In the data rows, the value 50 means zero.
Here is a table of points, one per row:
  51  36  33  55  69  42  53  65  52  41  54  85  36  43  63  73  43  56  53  50  65  58  67  61  38  48  74  61  57  53  52  41
  55  56  51  52  50  28  50  69  41  49  88  64  39  59  23  73  44  67  61  76  46  44  42  43  56  29  35  14  52  28  44  41
  49  54  54  61  50  47  37  31  51  40  68  36  52  45  43  46  48  47  42  40  73   8  63  41  54  40  54  54  67  88  66  25
  69  56  38  25  38  45  49  54  42  58  30  28  30  50  28  29  53  63  45  47  60  59  58  63  58  36  68  48  44  64  36  58
  58  47  67  69  37  47  49  40  34  39  42  60  51  56  44  71  31  72  54  50  54  51  40  43  54  37  41  49  70  47   8  34
  55  44  36  53  57  69  51  48  42  78  63  47  67  53  51  56  76  35  46  61  44  46  20  27  64  39  44  47  59  67  48  51
  60  43  44  58  31  58  65  23  40  50  66  41  32  36  49  67  57  42  57  62  69  65  26  54  44  48  37  48  57  40  40  53
  56  28  38  76  54  57  27  61  54  35  27  48  67  27  71  47  50  49  45  52  49  59  55  62  76  30  31  66  49  42  64  34
  45  66  75  15  65  44  62  55  40  37  50  70  62  53  41  35  68  23  54  38  34  42  49  39  43  52  47  74  63  39  49  28
  50  39  70  49  40  63  40  44  54  23  63  62  59  53  80  51  34  75  41  64  26  64  61  34  61  73  64  45  47  71  61  36
  78  57  46  69  49  68  32  46  68  15  52  67  59  62  23  57  57  42  53  56  48  57  50  53  55  66  67  39  60  41  50  48
  67  49  45  41  68  57  54  67  48  47  38  75  42  41  55  54  34  57  50  54  52  60  68  25  45  59  56  68  63  37  44  55
  64  59  46  48  36  55  59  58  79  71  64  66  28  65  39  55  58  41  53  58  51  76  56  47  25  46  66  65  32  65  46  51
  38  65  48  21  61  54  48  58  44  59  53  71  40  29  56  60  53  32  56  51  58  39  57  71  54  45  58  54  50  26  50  37
  61  61  22  53  41  59  34  47  61  58  60  53  63  50  51  45  29  65  39  74  44  39  53  34  77  49  64  60  19  31  46  57
  67  56  48  31  54  33  71  49  34  63  60  41  34  62  50  47  78  58  71  61  38  44  48  70  78  57  66  67  54  44  75  47
  40  42  62  29  76  45  15  54  46  66  52  33  62  43  56  69  69  64  64  54  43  82  86  52  55  59  56  47  65  72  53  21
  41  21  39  22  33  46  36  53  53  61  41  39  55  44  51  64  10  48  45  65  95  39  25  41  69  81  40  56  32  53  47  61
  62  52  44  45  43  82  37  15  67  43  67  68  21  74  53  32  58  55  47  28  66  32  63  22  60  63  35  65  32  68  57  65
  48  50  35  58  77  51  53  64  50  54  53  44  44  42  55  55  50  78  46  30  44  35  33  46  75  54  48  37  43  34  89  66
  41  50  68  56  41  68  48  45  59  64  51  55  69  56  50  28  34  57  64  32  66  61  55  79  71  51  18  71  60  28  49  46
  42  53  60  57  48  60  50  39  50  62  11  36  52  49  35  50  50  54  28  83  31  35  56  56  71  52  79  69  24  29  53  39
  41  62  43  54  62  47  40  74  80  57  61  55  51  46  74  46  51  71  51  54  87  86  62  20  47  52  38  54  54  38  25  63
  51  39  50  34  60  41  70  55  34  24  56  47  63  59  71  35  66  60  38  58  66  40  40  43  45  76  38  50  46  35  71  36
  58  46  42  51  57  37  42  37  38  54  41  50  30  48  50  76  28  54  26  23  35  47  46  50  56  42  56  55  34  38  44  45
  33  26  53  53  33  56  63  57  47  63  64  39  39  81  57  45  61  59  35  55  69  45  26  36  42  45  66  35  53  39  75  20
  38  19  39  40  24  42  41  35  62  71  56  54  55  65  62  45  41  45  61  62  19  49  60  41  37  45  45  59  65  38  49  81
  13  37  60  56  55  42  26  57  47  51  60  54  19  73  45  36  40  56  38  75  62  44  56  70  38  62  50  61  57  30  59  42
  41  39  69  74  57  53  64  36  71  62  39  55  60  40  68  42  45  50  75  57  46  64  35  42  56  37  54  51  69  67  78  41
  60  38  64  49  36  37  60  42  24  70  26  71  35  28  50  45  49  62  60  47  58  48  64  47  58  42  24  43  62  63  57  55
  71  48  28  49  39  55  74  50  50  55  65  38  56  52  51  72  36  42  38  35  37  50  42  51  13  67  44  74  36  60  65  62
  58  47  37  46  58  62  65  86  62  46  40  68  38  61  54  48  27  82  56  32  45  37  56  58  61  52  73  44  60  84  44  78
  44  52  24  33  40  59  57  48  50  43  47  41  50  57  49  56  69  49  38  54  71  54  71  72  46  54  53  67  55  56  52  41
  38  47  50  34  67  39  52  40  77  48  47  34  48  28  67  51  61  56  58  38  37  65  29  60  49  57  42  52  26  38  28  48
  52  38  60  36  57  74  56  61  48  72  60  57  49  26  42  31  44  54  33  33  53  43  60  55  69  47  74  61  61  69  26  47
  43  48  65  19  34  66  61  56  29  52  47  47  58  64  52  79  60  63  43  60  55  50  63  50  51  49  55  47  70  59  61  93
  48  63  24  40  60  52  63  37  54  19  48  59  46  27  57  38  36  39  74  75  56  49  51  46  66  61  47  51  58  62  53  57
  58  58  65  77  41  54  48  47  39  45  35  48  60  56  43  68  44  65  78  22  56  68  39  51  70  61  62  40  44  63  36  47
  37  41  44  30  74  47  48  26  49  39  51  52  66  57  33  39  46  60  41  44  50  51  55  50  45  62  35  18  49  48  41  70
  40  42  33  54  43  39  60  27  43  51  35  52  36  60  53  63  55  65  51  48  37  70  73  25  34  50  51  47  38  55  58  38
  57  59  47  52  41  47  51  47  60  65  59  60  86  62  31  57  59  52  36  51  59  60  65  49  54  65  46  42  52  53  50  68
  30  55  41  68  55  23  72  29  49  51  16  48  70  52  31  34  51  33  31  48  54  47  62  25  46  32  77  52  68  54  43  43
  36  41  56  48  47  39  30  61  44  45  41  71  50  59  42  38  57  25  22  61  52  39  46  51  29  48  57  23  41  66  34  24
  31  75  69  55  57  42  64  64  52  41  49  54  59  76  39  61  52  55  44  67  31  53  58  23  65  47  34  96  36  58  46  46
  75  58  45  41   9  53  50  56  56  31  39  75  61  39  54  47  56  40  38  68  41  36  60  57  40  52  25  50  60  36  60  42
  28  42  64  56  64  50  31  39  61  47  59  28  26  17  38  63  56  35  54  51  37  37  71  17  54  26  57  48  45  46  52  55
  42  47  31  43  37  17  60  54  56  25  60  21  57  45  79  70  50  43  30  56  41  52  41  40  50  38  47  62  81  62  44  44
  66  61  50  64  60  50   8  66  45  68  54  52  65  54  52  51  45  18  63  50  63  46  45  44  29  63  50  44  74  57  48  48
  58  64  52  68  56  50  68  47  48  45  82  32  52  55  58  36  12  43  72  50  45  20  63  54  54  47  43  52  70  35  38  62
  46  58  50  27  20  47  33  57  42  33  35  31  32  47  66  50  56  62  46  38  24  70  47  37  50  34  35  53  53  50  46  58
  50  20  44  50  43  33  57  49  45  78  50  54  63  38  82  31  49  50  30  26  38  42  40  58  32  33  60  47  59  37  32  53
  63  37  33  50  66  68  40  45  12  40  50  16  46  73  52  45  62  61  83  40  51  40  52  40  34  51  49  58  53  52  23  41
  23  68  54  55  62  78  38  47  47  37  64  46  70  53  37  33  46  75  58  50  59  60  57  52  39  23  56  51  58  44  62  49
  48  37  38  85  63  35  48  54  39  57  50  60  77  38  58  55  56  51  63  60  59  50  50  61  31  25  41  49  32  72  67  88
  68  52  43  38  87  64  48  30  42  56  49  14  65  57  62  68  29  29  51  55  52  50  44  45  46  41  48  43  64  46  70  47
  35  74  41  28  56  59  22  59  38  62  41  41  56  64  75  56  42  58  29  64  35  45  27  67  28  52  28  68  31  64  43  58
  51  51  58  53  56  54  50  30  37  51  45  75  18  55  45  58  35  26  61  19  65  62  21  53  40  42  46  68  39  54  57  25
  69  60  41  32  36  37  25  43  32  43  55  48  38  41  48  12  46  46  59  52  42  67  46  24  46  46  76  34  55  36  66  63
  28  56  32  48  32  52  38  55  73  45  38  54  54  68  44  46  36  25  71  30  64  54  59  59  54  39  39  51  46  56  80  42
  51  54  38  42  30  71  58  67  42  40  30  43  37  40  57  33  51  33  53  75  58  76  54  44  35  40  42  55  63  44  35  58
  52  69  59  53  50  37  60  65  82  42  53  15  26  66  36  35  31  66  35  58  61  79  26  74  57  41  59  52  67  54  40  59
  42  61  69  44  46  42  30  34  85  63  33  60  36  64  67  45  58  45  82  69  36  35  30  67  46  64  48  38  75  67  46  46
  52  49  50  46  42  21  49  62  60  68  64  65  56  66  60  50  54  26  52  29  61  62  48  28  75  51  39  42  42  39  72  43
  42  50  72  46  40  51  69  46  60  40  42  44  48  49  47  47  31  52  67  54  58  50  76  60  43  39  47  37  35  64  65  41
  67  43  44  36  37  40  35  52  60  82  49  60  55  54  52  52  59  46  73  62  50  35  54  57  49  20  53  50  37  52  35  42
  57  39  67  54  63  66  57  72  54  31  25  68  41  59  64  51  72  49  70  62  50  43  13  52  63  32  61  39  34  47  74  63
  69  75  67  68  83  14  34  53  60  60  57  43  68  58  60  33  66  47  34  45  53  62  51  54  67  60  50  52  43  45  46  54
  50  66  61  41  41  56  65  51  59  36  25  29  79  43  64  75  60  50  52  27  46  41  49  64  36  49  61  41  35  34  36  53
  43  73  63  75  15  65  47  53  14  50  42  46  44  64  87  62  75  41  37  48  66  34  53  64  58  38  50  32  36  56  42  56
  56  39  48  47  46  81  65  53  65  56  37  46  47  50  66  49  59  25  39  40  61  51  68  52  67  66  42  18  34  46  26  49
  52  47  72  52  55  47  47  41  31  36  71  49  58  66  61  55  35  38  61  53  52  59  57  51  67  49  45  49  21  70  50  79
  51  44  44  63  58  13  54  87  39  34  36  37  39  38  35  48  40  33  35  43  48  55  70  70  52  76  47  38  34  68  62  50
  54  65  30  72  51  62  35  54  61  55  40  44  62  38  48  61  55  61  48  43  54  63  41  55  53  61  69  49  62  29  73  45
  58  62  63  71  31  25  39  39  57  39  71  72  59  23  79  50  52  61  48  60  49  30  46  57  38  64  89  74  59  39  37  43
  43  49  56  37  52  42  53  17  23  48  66  46  59  24  43  44  61  53  58  55  62  73  32  75  45  65  61  65  36  45  53  60
  41  52  55  47  64  54  54  44  69  55  54  48  38  47  51  60  40  47  44  39  58  54  67  57  29  29  74  41  37  38  69  71
  71  44  78  44  53  50  59  63  28  72  13  43  49  62  41  48  41  46  56  71  74  49  36  17  37  69  58  42  49  40  51  57
  53  67  48  30  71  38  30  54  55  25  44  69  56  28  31  57  53  57  43  48  64  36  38  46  62  10  32  69  53  57  45  51
  44  17  36  79  63  45  40  48  47  46  29  40  46  52  23  58  50  58  47  36  51  38  58  56  54  61  23  58  67  35  43  51
  57  22  51  43  51  43  52  26  51  54  44  75  46  63  41  51  63  73  52  31  47  63  46  72  40  48  35  48  47  57  47  53
  59  24  27  39  48  57  37  60  49  27  60  39  35  58  59  26  81  55  50  64  43  34  40  54  41  58  60  49  36  73  29  39
  60  39  49  36  61  59  53  55  21  67  53  53  72  70  49  31  15  29  62  45  32  65  60  63  64  43  62  46  59  38  55  33
  63  42  70  73  52  50  29  47  56  44  57  39  45  35  26  45  49  40  43  45  55  63  39  59  56  51  33  62  43  44  59  56
  63  46  44  60  38  36  73  55  46  35  72  53  41  74  48  35  53  33  67  63  44  63  75  64  53  31  36  32  23  43  32  50
  53  38  41  51  21  37  43  60  64  54  57  31  49  40  29  67  56  62  75  47  42  27  58  52  44  59  62  52  53  35  56  32
  54  51  66  61  39  46  45  44  41  62  47  44  17  42  45   8  62  44  29  50  21  49  58  48  49  63  33  67  45  56  53  61
  65  32  62  53  71  41  70  43  78  45  38  31  59  63  49  64  65  36  47  54  57  20  71  54  47  57  60  81  55  46  32  59
  38  87  56  52  27  40  62  64  27  82  61  40  50  34  56  48  49  57  46  35  62  40  44  48  37  53  60  58  36  65  50  37
  56  39  75  48  57  58  49  35  42  55  51  66  46  37  35  65  61  54  20  71  40  47  69  66  31  61  51  32  58  50  69  69
These points spread out most along one direction. For each point below, how far along it does it lie, from 0 to 99? 50 is the average, and the first point above lies past it. One standard deviation of the points above along it is 16.
  54  51  65  64  54  73  51  59  52  41  63  37  36  50  48  71  55  20  25  35  29  53  37  59  66  51  48  54  90  54  62  60 61
  66  45  59  42  56  51  71  35  59  31  46  56  61  53  57  39  47  66  26  47  63  55  54  46  23  24  54  39  29  40  46  27 43
  56  61  58  47  39  39  69  42  70  63  41  32  56  36  50  52  50  50  42  44  45  46  37  51  50  71  37  25  55  64  54  62 46
  72  44  32  63  55  61  68  64  46  55  64  47  69  19  24  39  71  58  44  52  53  55  49  53  51  46  29  54  55  69  59  38 59
  19  51  59  64  69  50  72  64  50  40  53  53  38  33  41  46  55  59  89  54  57  38  56  38  29  72  30  53  46  43  44  42 61
  29  26  76  44  25  81  52  76  62  39  67  46  79  31  31  44  36  56  49  29  34  55  37  39  45  40  65  52  24  55  46  53 51
  61  56  54  53  68  68  66  55  54  76  57  44  33  34  55  67  37  45  46  66  22  60  51  43  50  64  24  23  33  55  39  12 46
  37  84  13  40  42  54  55  27  61  50  39  67  60  49  39  39  32  59  61  47  34  52  35  51  61  67  46  30  60  71  45  42 54
  38  78  34  72  57  69  59  45  40  62  46  63  34  65  63  40  53  69  29  45  34  63  48  54  34  50  51  52  57  28  44  49 42
  30  50  34  61  65  41  56  53  46  49  44  56  71  55  32  52  41  44  61  59  25  34  29  58  37  50  55  58  35  68  35  56 54
   3  47  32  55  51  56  65  34  34  52  68  68  40  44  51  68  58  39  41  60  59  50  44  54  93  50  52  34  61  54  31  67 51
  34  52  39  50  36  49  45  63  36  39  57  56  50  47  37  47  78  27  66  20  27  57  44  36  52  83  66  49  53  26  44  63 41
  53  76  62  54  59  59  35  53  57  51  50  42  40  36  44  50  46  49  60  37  57  22  58  55  29  53  33  31  54  28  67  64 64
  51  50  59  42  55  29  48  49  70  44  59  55  52  71  29  55  54  53  42  34  49  35  29  48  48  41  48  23  68  35  41  48 59
